In the rows, zero is written as 128.
Families of rows that turns and mirrors carry onto each other, the same ones carrying the whole set onto itself: the rest of each named row's family, in list order:
4 families of 5 rows:
V: [154 142 104 124 167 121 119 103 110 134 134 129 141 156 136  89 135 112
 108 160 137 116 128 128 111 150]
C: [156 107 115 135 146 139 103 148 118 124 118 114 136 117  88 137 120 105
  76 128 132 122 120 115 132 137]
N: [152 138 106 120 155 125 121 112 112 135 141 125 133 154 152  91 140  95
 133 137 133 109 127 134 103 135]
U: [135 115 101 122 133 145 118 153 127 126 125 116 143 111 108 125 113  97
  75 126 120 124 106 119 140 138]
E: [128 129 150 139 165 148 130 121 103 139 111 139 100 122 133 120 136 159
 144 138 158 133 119 113 110 127]
K: [133 143 128 110 100 126 146 135 137 116 124 121 148 113 120 136 147 152
  85 147 108 153 123 119 166 122]
P: [141 144 138 124 121 119 133 129 140 119 107 117 143 130 121 141 150 164
  80 161 107 158 130 111 146 124]
A: [140 151 163 139 111 147 149 114 115 138 148 127 138 126 117 134 126 150
 143 132 138 127 151 133 178 120]
W: [113 138 147 134 146 147 147 109 104 142 117 143 102 123 132 102 120 146
 153 137 156 118 116 116 121 124]
M: [150 109 106 123 133 137 110 149 127 115 116 115 130 113 101 126 120  86
  93 121 114 124 122 114 109 129]
L: [147 142 128 113  98 108 138 136 145 115 108 110 140 133 122 139 157 138
  89 146  96 145 129 122 143 112]
D: [157 151 164 143 110 145 141 131 128 146 133 116 132 137 117 148 127 133
 149 127 116 133 159 140 164 115]
T: [137  99 113 124 133 129 114 162 154 127 130 128 146 116 107 143 127  95
  90 119 141 129 118 119 125 119]
Y: [132 139 135 112 104 107 145 132 173 121 127 133 153 129 122 140 148 141
 102 155 119 160 141 117 142 108]
Z: [142 132  99 115 156 114 130 123 146 147 138 139 150 154 135  95 132  88
 124 149 149 118 123 142 112 136]
R: [131 137  99 121 156 127 129 110 111 141 134 126 137 149 142  83 122 103
 111 147 140 103 104 130 120 142]
F: [131 141 148 128 145 145 146 125 112 142 106 139  93 125 142 116 142 144
 168 132 143 137 124 126 108 117]
G: [167 153 161 146 132 144 138 120 114 148 136 123 139 140 107 141 130 146
 138 141 138 131 158 142 172 132]
S: [109 125 147 133 154 133 141 126 140 149 118 149 111 134 143 119 129 136
 156 137 161 134 119 117 102 110]
X: [147 140 162 140 116 129 148 129 146 153 142 136 139 138 108 144 131 128
 154 130 158 125 153 144 162 110]

Same family as K: U, A, W, R
Same family as N: M, L, D, F
Same family as V: C, E, P, G

Families of rows that turns and mirrors carry onto each other, the same ones carrying the whole set onto itself: the rest of each named row's family, in list order:
3 families of 6 rows:
bidif: [141 139 137 116 100 120 119  96 125 132 149 107 118 102 109 138 120 130
 139 116 103 135 142 136 138 128 142 115 175 134 121 134 108 108 150 119
 134 149  97 126 133  96  94 146 110  95 128 119 110 102 146]
Vok: [142 135 135 123  96 129 108 105 117 141 141 109 112 105 115 127 119 137
 147 102  95 135 141 139 147 143 138 114 158 138 110 125 112 118 148 129
 129 153 106 132 137 102 103 136 105  93 124 129 101  96 146]
Darum: [151 110 100 147  92 116 151 133 138 153 116 172 128 129 140 120 133 138
 138 126 125 160 141 129 125 113 111 150 123 124 138 144 151 120 132  97
 107 126 139 120 134 157 143 115 119 151 109 118 139 118 104]
pim: [137 159 117 134 110 148 127 115 141 119 152  98 142 134 143 127 148 130
 111 133 160 115 120 108 160 144 130  98 140 138 137 133 106 108 144 121
 136 110 149 115 111 120 147 120 133 122 102 135 135 159 138]
mipo: [125 129 157 118 146  90 126 141 143 127 110 107 126 129 147 139 131 123
 118 140 118 114 113 140 104 117 127 114 109 138 152 163 128 146 122 136
 160 111 155  95 134 128 147 110 121 106 162 114 116 125 104]
Pef: [131 132 129 137 160 127 149 157 128 110 145 131 124 106 111 139 118 132
 121 111 112 132 106 126  99 114 125 135 102  98  98 140 136 140 118 153
 114 150 141 142 124 105 105 148 158 120 159 145 132 129 136]
bura: [144 120 103 146  96 118 155 131 143 155 106 168 123 126 146 130 135 118
 135 127 133 154 157 132 127 114 111 150 122 134 141 141 148 124 129 114
 104 132 137 129 119 152 145 106 128 148 101 108 154 111  98]
mir: [138 146 115 136 102 156 125 120 140 119 165 103 142 131 145 122 141 122
 107 135 163 113 114 111 158 153 135 103 149 141 139 131 119 109 141 107
 141 110 136 121 113 108 141 115 131 128  97 131 128 143 143]
bub: [121 129 143 111 145  92 125 137 141 133 111 112 123 130 150 130 127 111
 118 137 118 112 117 136 108 128 119 119 115 144 146 160 134 155 126 132
 155  98 153  96 124 129 141 114 127 102 156 110 107 120  93]
kolen: [ 84 134 120 127 136 123 110 134 150 152 123 155 126 157 119 128 131 123
 118 133 132 149 157 138 161 120 132 149 123 136  95 104 121 141 125 133
 106 143 116 140 147 145 148 166 116 158 131 125  99 130 146]
tisap: [144 155 115 141 100 150 122 126 139 123 165 108 159 128 146 123 145 136
 112 140 158 122 125 115 154 144 135  90 143 146 144 137  98 110 143 124
 131 113 142 124 116 121 142 113 138 130 104 136 126 153 147]
Novi: [ 84 128 115 125 139 121 110 136 149 157 131 168 124 146 115 122 120 117
 122 119 130 150 157 125 163 125 127 141 124 134 104 112 122 146 128 126
 103 144 105 126 145 150 149 158 120 158 126 127  95 122 147]
Sifiv: [115 129 139 107 146  96 129 151 143 134 109 106 136 123 141 142 129 121
 108 135 110 111 123 152 108 127 120 114 101 140 151 160 128 135 114 139
 157 103 142  95 125 120 145 105 124 108 163 115 106 130 103]
Nasid: [123 137 120 123 162 119 135 156 126 105 142 142 118 114 111 147 130 136
 125 112 125 129  95 127  97 124 131 139 101 101 101 155 130 136 114 151
 112 143 148 149 129  99 100 140 157 126 153 137 139 127 130]
kotu: [147 143 130 121 100 130 118 107 123 122 145 104 113 107 111 121 122 139
 144 116  95 128 137 140 149 136 138 107 167 137 112 135 106 112 144 123
 138 158 111 133 140  99  99 139 111  99 135 125 100 108 138]
limus: [ 83 127 115 136 127 109 101 138 156 152 128 160 129 140 117 137 140 113
 116 131 128 144 153 121 168 124 139 146 122 138  97 114 121 150 135 131
 112 153 109 138 140 155 147 156 122 150 136 123  98 119 140]
gopas: [148 112  99 147  92 119 164 139 141 149 112 161 118 126 142 128 137 137
 138 127 133 152 154 118 133 113 114 141 133 132 146 151 153 129 140  98
 115 135 133 128 123 157 141 109 124 146 114 113 151 117 109]
Lun: [131 138 135 127 163 119 148 143 128 110 147 136 123 116 113 150 121 141
 121 111 115 128 100 134  99 119 132 142  94 103  95 148 131 138 121 162
 104 142 141 152 119 118 108 144 158 115 156 144 133 124 129]

Same family as Darum: bidif, tisap, Sifiv, Nasid, limus
Same family as mir: mipo, bura, Novi, kotu, Lun

Families of rows that turns and mirrors carry onto each other, the same ones carrying the whole set onto itself: the rest of each named row's family, in list order:
5 families of 8 rows:
gup: [150 132 114 110  72 154 107 105 124 121 112 103 113 125 120 109  96 145
 136 151 132 140 180 126]
Kana: [123 148 128 126 128 140 130 138 161 128 160 129 125 108 146 155 118 117
 133 163 121 119 184 142]
mozum: [155 108 134 104 119 144 120 130 116 132  91 119 117  93 148 143 135 129
 128 111 144 166 146 150]
biluz: [143  98 150 113 112 134 121 145 124 151 101 110 109 103 148 134 153 130
 126 128 140 149 148 147]
Bol: [116 145  95 133 139 148 116 126 165 133 159 125 121 147 119  97 102 122
 122 178 131 128 172 104]
pabi: [116 121 115 131 187 133 129 155 156 143 139 136 127 117 149 128 141 103
 111 139 141 153 139 122]
muzoz: [132 140 145 128 118 152 122 126 152 128 139 113 119  87 121 160 115 101
 124 174 127 130 169 137]
vete: [135 102 101 132 148 133 103 112 119 136  96 126 121 152 116  92 131 143
 125 139 138 163 137 108]
Pevop: [142 115 134 150 142 139  95 112 122 133 142 140 120 104 135  91 106 145
 147 132 125 112 156 139]
mutal: [157 126 103 136  72 147 125 109 115 129 118 113 118 134 117 121 107 133
 133 145 138 145 179 115]
zudum: [130 158 108  90 114 155 144 128 153 141 129 115 142 137 119 135 128 122
 110 164 157 174 162 111]
derik: [137 146 107 118  70 146 110 119 129 128 116 112 107 137 121 115  96 133
 156 155 137 133 158 121]
romu: [139 109 145 110 113 121 112 135 146 133  99 109 125  95 138 153 137 142
 105 136 148 163 149 143]
lusu: [121 108  93 126 145 155 106 139 128 134  86 120 135 137 130  83 133 141
 128 122 145 171 159 113]
Boso: [148 140 133 117 114 135 134 123 156 131 160 122 106 102 138 157 104 108
 126 168 126 117 161 139]
gam: [141  97 139 141 140 128 102 115 133 133 126 131 112  95 143  98 104 121
 155 143 130 101 171 122]
mugu: [143  97 143 100 107 134 105 131 127 120 111 100 114 111 150 141 138 148
 120 133 154 161 162 143]
Beli: [113 150  92 117 150 156 126 130 148 131 142 132 129 141 111  94  94 117
 148 157 126 127 153  94]
fuvo: [119 147  95 100 103 164 143 150 163 146 113 119 137 133 127 142 124 126
 104 158 148 175 157 122]
pesuf: [139 131 119 120  74 148 129 109 114 116 117  98 112 126 120 113 108 135
 147 158 116 138 163 140]
Dapit: [127 113  97 122 140 149 102 121 119 147 102 123 113 143 121  92 130 149
 124 123 164 176 138 118]
kitas: [129 155  94 101 120 164 135 146 150 133 121 113 129 148 126 139 129 131
  98 146 145 188 146 127]
bav: [138 152  99 102 123 151 126 153 171 144 108 120 120 124 141 139 137 117
 117 160 142 194 157 107]
nibe: [130 116 127 127 180 136 111 160 169 129 133 143 121 119 127 121 132 111
 119 130 131 144 142 146]
tavek: [121 156  86 138 151 159 130 126 151 145 139 142 124 129 114  91  99 103
 132 155 117 132 149 110]
dom: [130 101 131 140 139 143 109 105 109 120 140 121 117 119 127 104 102 135
 135 132 129  98 158 145]
dovog: [143 137 103 112  78 155 125  99 113 135 115  99 118 118 139 114 104 139
 133 161 143 147 176 108]
ziba: [135 150 129 111 112 157 135 142 165 128 151 120 122  91 151 146 104 107
 127 153 128 126 179 140]
luko: [129 120 109 126 183 147 108 148 164 149 130 145 128 118 146 125 130 113
 100 135 153 155 153 112]
vub: [129 133  97  92 119 155 141 145 162 132 107 101 119 137 131 145 126 103
 105 157 148 176 158 112]
kaga: [133 107 124 123 188 149 128 139 155 137 135 128 134 104 146 121 140 113
  96 135 138 156 156 130]
ditez: [139  94 121 150 146 133  90 131 128 123 120 128 100 105 145 106 108 127
 144 127 116 112 153 139]
Lolu: [150 110  97 113 131 152 111 123 122 138  86 114 116 136 120  84 117 135
 120 129 149 175 132 110]
pamog: [111 130 129 108 189 144 110 148 169 134 133 132 122 106 145 118 128 118
 117 146 140 145 139 136]
Zir: [131 146  85 131 148 170 122 122 132 130 153 134 114 148 126  90  98 113
 146 154 128 133 167 107]
tato: [147 105 138 139 158 126  96 108 118 119 136 126 104 109 136  97 108 122
 147 135 124 114 158 130]
zaket: [139 136 132 120 122 143 133 138 162 120 148 121 128 100 142 143 104  98
 125 168 115 116 176 136]
dilu: [126 150  77 128 148 157 116 114 154 118 146 131 130 138 119 102  82 118
 128 164 128 142 169 105]
Tif: [134 111  85 114 141 139 113 134 129 134 111 131 121 157 147  78 121 150
 131 120 148 162 149 116]
dariz: [153  99 141 126 112 134 112 130 136 137 109 112 112 100 158 144 141 131
 105 133 147 164 159 157]

Same family as dilu: biluz, Pevop, mutal, lusu, Boso, vub, pamog
Same family as Kana: zudum, romu, pesuf, luko, ditez, Lolu, Zir
Same family as derik: vete, gam, mugu, kitas, tavek, ziba, kaga
Same family as Dapit: gup, pabi, Beli, fuvo, tato, zaket, dariz

Families of rows that turns and mirrors carry onto each other, the same ones carrying the whole set onto itself: the rest of each named row's family, in list order:
5 families of 4 rows:
Zutan: [114 160 135 159 109 160 134 135 135 121 137 136 129 112 130 138 121 113
 116 134 144 109 128]
ripud: [123 150 134 173 114 158 146 147 140 115 129 139 101 124 122 154 144 131
 125 127 121 110 143]
gagiz: [157 132 155 155 151 147 115 111  94 118 140 133 116 168 120 126 116 145
 142 127 131 157 108]
zeler: [170 141 140 141 149 145 106 123 115 133 135 110 107 169 114 122 130 134
 144 143 149 131 117]
Lizu: [103 132 113 144 102 116 177 119 156 103 140 109 109 144 118  88 114 154
 113 136 121 141 123]
rovup: [125 155 124 176 109 151 136 132 137  99 135 119 117  99 112 139 128 111
 116 110 130 117 133]
lagob: [100 144 122 122 107 111 167 122 145  95 110 119 137 139 112  87 122 142
 119 130 120 143 120]
Kefeg: [169 126 139 142 139 139 126 130  92 131 118 111 117 155 124 145 124 146
 139 113 161 138 111]
Kasaz: [140 127 129 150 167  88 147 100 129 141 138 151  93 121 115  89 131 139
 142 119 130 122 111]
zireb: [ 97 128 136 133 105 116 190 106 161 100 131 140 118 155 122 104 123 137
 133 140 115 127 124]
Tas: [ 94 126 116 114 104 114 175 114 142 101 118 125 109 151 116 110 119 145
 128 148 139 138 137]
Mel: [172 124 148 137 159 141 137 108 109 137 118 115 127 168 118 138 132 142
 155 127 136 141 112]
Megi: [ 92 126 126 137  90 128 179 113 147  97 115 135 122 148 135 109 107 146
 122 129 137 130 122]
zuro: [153 108 111 141 157  89 161  90 139 134 136 127  99 129 116 105 132 139
 140 112 126 150  96]
Val: [144 106 126 122 151  79 148 114 141 131 128 138  83 124 116 105 125 145
 148 102 139 125 115]
fupop: [133 148 119 181 125 162 146 131 116 111 135 125 130 109 123 153 132 120
 114 130 136 123 119]
litu: [174 123 142 154 142 137 125 124 116 128 130 114 121 176 131 149 114 152
 145 131 130 138 130]
tis: [121 146 136 170 112 140 140 140 137 109 131 112 120 106 146 162 129 116
 136 125 127 136 137]
lelu: [134 116 134 133 154  76 154  83 148 137 136 140 103 119 123 101 128 125
 135 120 136 125  96]
fen: [137 104 112 114 164  92 152 105 118 130 134 149  95 124 134 113 138 126
 135 128 118 128 116]

Same family as fen: gagiz, lagob, tis
Same family as Val: ripud, zeler, Lizu
Same family as Kasaz: rovup, Tas, litu
Same family as Megi: Mel, fupop, lelu

Families of rows that turns and mirrors carry onto each other, the same ones carrying the whole set onto itself: the rest of each named row's family, in list order:
4 families of 8 rows:
ritoz: [188 112  88 117 141 120 162 126 130 144  99 115 140 110 127  87 108 149
 115 107 114  96 107 111  88  95]
fiti: [166 101  83 115 144 122 114 135 179 163 102 106 149 104 153 117 112 139
 138 137 111 130  78 114 135  98]
Remot: [159  99 120 117 158 151 147 126 126 158 114 129 112  93 176 109  98 146
 172 108  93 102 111  86 125  80]
tav: [132 109  79 112 149 108 146 128 155 168 113 146 165 130  83 144  96 136
 103 139 122 121  97 106 104 118]
tuz: [128 106  84 108 155 103 142 123 158 173 114 138 162 133  89 135 105 136
 100 131 131 119  97 109 101 114]
pibaf: [ 99  92 105 102 177 152 125 120 149 188 127 156 137 110 130 146  89 126
 153 126 103 143 102  82 125 100]
Femi: [131 123  97  92 172 132 140 139 147 155 123 107 124  81 101 115  99 127
 145 112  88  98 117 123 118 124]
veren: [189 111  98 123 135 117 161 135 125 146 100 122 141 119 128 101  96 150
 115 112 118  74 106 114  92  97]
Lar: [164  80  99 138 133 125 149 114 133 169 106 166 167 136 144 143  97 154
 139 123 136 134  89  71 110  80]
mor: [195 108 100 125 134 121 160 130 121 152  93 123 145 118 129 104 111 143
 117 115 118  80 108 105  96 102]
mudu: [158 100 111 123 159 143 140 119 119 154 121 133 115  96 173 106  88 141
 173 110  96 103  97  79 126  77]
gel: [100  89 111 113 163 141 129 121 150 173 126 163 141 105 126 159  83 132
 159 143 102 127 102  80 141 101]
pilab: [191 111  93 127 129 108 166 130 126 138 100 117 141 111 127 103 101 155
 119 121 111  80 103 109 104  96]
duz: [164  79  96 143 133 123 143 121 141 170  89 180 155 138 145 127  88 149
 128 131 127 124  98  80 110  77]
zar: [159  80 106 134 140 124 145 112 145 173 107 177 161 130 163 140  89 153
 128 128 123 122  93  72 110  82]
Sot: [131 108 105 112 153 143 173 111  95 161 118 165 124 111 107 135  84 158
 143 113 103  86 134  89  94  83]
Geg: [165  95 114 120 156 153 143 120 119 146 105 134 117  91 181 116 103 133
 173 122 102 117 108  91 123  83]
saruf: [135 102  87 107 147 113 150 131 161 169 104 141 161 123  82 146 100 140
  98 138 119 120 112 112 104 121]
Logi: [123 106  89 110 148 111 147 127 162 173 118 143 167 126  73 130  88 146
 103 127 114 107 102 100 105 112]
gini: [157  92  96 115 151 119 117 137 185 159 108 110 159 105 147 109 107 122
 134 135 111 139  77 102 132 110]
kun: [124 120 106  85 170 141 146 126 138 151 136  97 127  79 109 119 104 133
 146 118  85  99 112 110 120 117]
Zap: [164 103 114 119 154 153 150 130 123 154 113 140 116  91 170 120  86 143
 176 112  81 102 112  84 130  85]
zaze: [123 102 107 103 159 127 179 115 103 166 112 173 132 127 108 134  80 139
 133 109  95  91 129  87  98 100]
senik: [102  98 101 105 174 139 131 118 155 181 124 155 135 104 132 153  96 131
 156 131  96 147 103  80 139 100]
sizas: [127 122  99  91 174 135 142 138 145 157 121 109 112  85 112 107  93 128
 135 125  81  89 117 121 122 115]
Zonug: [125 108 116 114 164 133 177 119 101 164 124 171 130 118 106 137  81 141
 139 106 103  91 129  80  96 101]
far: [132 129  93  96 168 134 146 141 136 149 120 100 117  94  97 112 103 127
 149 117  91 100 115 124 119 114]
Femu: [ 96 100  99 103 175 137 131 122 163 173 133 154 136 108 128 148  84 139
 159 130  96 142  98  90 137  93]
giluv: [161  84 105 134 136 126 151 114 134 171 102 171 155 143 158 136  94 155
 128 134 128 125  90  69 115  72]
dalo: [134 104 116 104 153 132 165 121  96 155 126 177 135 113 111 135  78 147
 130 106 104  91 128  86  98 103]
lefod: [170 105  92 124 150 130 112 137 178 158 114 105 148  99 149 120 113 140
 142 137 118 130  78 106 131  99]
fof: [158  98  82 128 154 129 125 129 185 171 101  96 145 107 145 116 111 133
 144 141 111 133  79 104 131  94]

Same family as Geg: ritoz, gel, duz, Sot, Logi, gini, kun
Same family as Femu: tuz, mor, zar, Zap, zaze, far, lefod
Same family as sizas: pibaf, Lar, mudu, pilab, saruf, dalo, fof

Families of rows that turns and mirrors carry onto each other, the same ones carrying the whole set onto itself: the rest of each named row's family, in list order:
4 families of 8 rows:
Rorup: [117 107 125 122 148 139 133 157 128 101]
Zogen: [145 136 136 123 138 162 128 101 141 104]
teno: [130 136 121 144 128 131 127  84 155 153]
nani: [101 104 125 150 108 132 157 112 130 104]
bimaf: [120 136 115 134 115 137 135  85 154 156]
ton: [154 118 114 118 145 140 105 132 159 147]
sov: [113 126 116 151 152 132 102 112 118 133]
godi: [127 117 124 107 111 145 168 130 166 125]
ner: [156 132 124 124 143 161 115 108 151 117]
vone: [113 122 134 145 116 144 142 103 128  89]
nolov: [137 127 118 141 111 139 144  82 160 150]
leku: [117 117 112 162 134 129 104 109 121 133]
pageb: [126 103 123 117 135 143 142 160 146 101]
bepa: [144 120 137 135 135 165 123 105 142  95]
rul: [ 93 103 110 139 112 109 152 133 138 135]
kir: [113 123 131 146 114 143 161 101 129 100]
luzo: [146 123 131 118 147 167 121 107 149 106]
Repif: [ 95 122 133 147 116 135 152 105 128 107]
Netu: [120 131 109 146 120 129 124  80 143 150]
daf: [121  95 120 127 143 131 122 156 126 103]
kopef: [137 113 101 117 143 127 123 138 163 160]
Nuler: [142 123 104 109 148 143 118 135 155 153]
ked: [133 114 108 116 142 132 106 141 157 156]
niru: [116  97 116 117 133 143 140 158 132 103]
pobek: [113 103 100 132 120 108 144 136 143 157]
Toso: [112 121 117 161 148 138 105 125 118 123]
gumaf: [133 114 122  99 110 135 162 119 166 130]
nol: [117 116 113 151 152 126 105 131 118 121]
vatu: [ 98 114 108 142 111 107 144 134 136 147]
kos: [130 118 118 112 105 144 161 108 173 131]
Ror: [138 101 127 106 118 141 159 134 168 119]
gik: [ 94 108 104 135 124 114 145 139 140 152]

Same family as ked: teno, kir, luzo, niru, Toso, gumaf, vatu
Same family as nol: ner, vone, pageb, rul, Netu, kopef, kos

